In the data rows, 500 means zero.
One hidden rule gives every row of this table a label. Here are some rows, each with its label.
c(516, 318, 452, 461, 387, 578, 623, 526) 0
c(547, 608, 332, 607, 373, 548, 612, 513) 2
c(578, 326, 473, 537, 421, 548, 652, 582) 0
c(474, 616, 547, 275, 481, 317, 411, 470) 0
c(357, 595, 683, 415, 561, 532, 302, 356) 1
c(498, 601, 360, 401, 375, 478, 392, 380) 2
c(537, 624, 336, 588, 401, 555, 575, 624) 2
c(494, 308, 470, 552, 634, 520, 566, 543) 2
c(565, 365, 512, 604, 603, 525, 633, 157) 1
c(493, 319, 547, 550, 581, 472, 605, 587) 0
c(482, 495, 389, 534, 393, 536, 549, 564) 2
c(477, 567, 382, 543, 424, 579, 458, 577) 2
c(492, 610, 634, 291, 322, 386, 489, 495) 0
c(527, 307, 520, 578, 533, 511, 570, 534) 0
c(505, 463, 336, 556, 419, 595, 454, 579) 2
c(534, 311, 649, 575, 698, 412, 636, 467) 1
c(534, 570, 386, 551, 502, 285, 515, 484) 2
c(480, 320, 590, 582, 668, 575, 631, 604) 1
c(513, 322, 516, 554, 446, 528, 541, 551) 0
c(505, 463, 348, 602, 398, 539, 490, 532) 2
c(269, 599, 631, 239, 499, 536, 319, 465) 1
c(521, 264, 635, 599, 659, 454, 639, 598) 0
c(467, 608, 688, 289, 631, 476, 388, 477) 2
c(551, 344, 358, 590, 656, 430, 558, 549) 2
c(580, 631, 338, 603, 674, 468, 614, 578) 2
c(515, 563, 429, 625, 361, 594, 630, 566) 2
c(533, 586, 446, 572, 314, 406, 303, 610) 2
c(494, 585, 703, 341, 312, 539, 377, 450) 0
c(542, 618, 529, 385, 362, 503, 416, 476) 0
c(534, 601, 364, 594, 415, 528, 626, 601) 2
c(560, 605, 565, 266, 444, 291, 382, 574) 0
c(358, 588, 616, 395, 598, 555, 249, 372) 1
c(520, 604, 590, 249, 392, 273, 649, 538) 0
c(543, 515, 359, 558, 446, 598, 566, 546) 2
c(542, 309, 531, 550, 589, 523, 599, 594) 0
c(534, 453, 344, 572, 403, 521, 505, 571) 2
c(531, 590, 430, 433, 347, 508, 574, 546) 0
c(502, 285, 515, 468, 533, 412, 451, 319) 1
c(501, 596, 353, 605, 417, 553, 604, 547) 2
c(458, 582, 395, 378, 358, 454, 492, 493) 2
c(554, 463, 371, 601, 547, 539, 527, 555) 2
c(507, 276, 546, 572, 441, 515, 558, 556) 0
Here are more rows. What is the label of each one?
c(569, 293, 536, 573, 548, 570, 594, 569) -> 0
c(528, 301, 519, 576, 561, 549, 624, 593) -> 0
c(523, 479, 422, 585, 333, 562, 516, 530) -> 0
c(535, 601, 341, 589, 402, 585, 592, 578) -> 2
c(514, 581, 462, 624, 356, 626, 538, 549) -> 2
c(558, 527, 345, 578, 387, 583, 529, 566) -> 2
c(484, 580, 645, 343, 302, 536, 373, 421) -> 0
A new table starts here. Its rows get labels from a new hidden rule, each label after its row.
c(354, 496, 496, 667, 595, 453, 395, 424) Z489
c(554, 651, 704, 637, 514, 423, 381, 418) Z391
c(418, 426, 498, 537, 566, 623, 486, 529) Z489
c(405, 436, 672, 566, 606, 620, 618, 504) Z489
c(470, 747, 730, 566, 347, 245, 337, 291) Z391
c(405, 294, 473, 572, 737, 657, 564, 534) Z489
c(552, 682, 680, 551, 699, 514, 350, 369) Z391
c(427, 520, 520, 630, 567, 485, 402, 380) Z489
c(727, 536, 351, 274, 275, 469, 370, 314) Z261
c(644, 635, 290, 347, 329, 358, 489, 442) Z261
c(393, 534, 699, 559, 541, 577, 623, 594) Z489
c(291, 351, 492, 687, 701, 557, 491, 447) Z489
c(535, 277, 473, 554, 640, 782, 622, 643) Z391
c(448, 625, 626, 602, 487, 365, 340, 424) Z489
c(603, 451, 441, 504, 540, 474, 624, 599) Z261
c(433, 615, 736, 600, 403, 296, 247, 303) Z489
c(433, 467, 553, 513, 530, 591, 568, 554) Z489
c(467, 603, 641, 530, 537, 512, 526, 440) Z391
c(445, 560, 687, 607, 533, 433, 363, 407) Z489
c(429, 595, 381, 364, 371, 360, 423, 376) Z489
c(486, 763, 664, 606, 408, 347, 316, 358) Z391
c(529, 517, 715, 639, 508, 419, 426, 403) Z391
c(419, 519, 592, 525, 623, 681, 524, 487) Z489
c(354, 556, 517, 615, 637, 555, 340, 448) Z489
c(554, 674, 415, 344, 309, 455, 485, 494) Z391
c(475, 421, 456, 557, 597, 642, 718, 598) Z391
c(567, 539, 614, 751, 527, 368, 285, 404) Z391
c(639, 588, 465, 381, 332, 430, 551, 511) Z261
c(482, 352, 500, 483, 632, 544, 698, 579) Z391
c(492, 535, 572, 499, 522, 490, 414, 416) Z391
c(656, 483, 408, 346, 256, 486, 571, 504) Z261
c(439, 556, 605, 526, 628, 505, 476, 417) Z489
c(472, 415, 411, 542, 618, 633, 689, 642) Z391
c(462, 491, 516, 477, 405, 521, 583, 652) Z489
c(333, 520, 479, 548, 538, 578, 536, 550) Z489
c(563, 389, 459, 541, 470, 524, 664, 747) Z391
c(401, 593, 591, 521, 583, 504, 418, 543) Z489
c(570, 607, 595, 557, 496, 449, 458, 339) Z391
c(563, 455, 329, 433, 470, 504, 588, 594) Z391
c(364, 421, 432, 528, 592, 517, 486, 441) Z489
c(806, 644, 433, 366, 322, 410, 386, 357) Z261
c(411, 524, 747, 580, 585, 557, 556, 574) Z489
c(658, 578, 358, 324, 311, 385, 589, 470) Z261
c(470, 551, 387, 574, 590, 508, 445, 455) Z391
c(592, 518, 378, 407, 397, 450, 361, 340) Z261
c(552, 443, 451, 523, 487, 645, 464, 470) Z391
Which label does each new row get?
c(266, 296, 382, 588, 678, 701, 711, 636) -> Z489
c(466, 384, 403, 643, 761, 661, 505, 455) -> Z391
c(484, 400, 550, 539, 521, 530, 559, 602) -> Z391
c(463, 527, 526, 557, 536, 499, 470, 436) -> Z391
c(459, 416, 317, 342, 393, 475, 635, 652) -> Z489
c(572, 589, 319, 360, 426, 431, 564, 495) -> Z261
c(709, 506, 321, 322, 314, 450, 417, 370) -> Z261
c(576, 538, 389, 335, 332, 437, 594, 669) -> Z261
c(279, 646, 632, 508, 543, 393, 398, 352) -> Z489
Which column or columns does the hidden rule look at? Columns are counted from 0, in order:
0
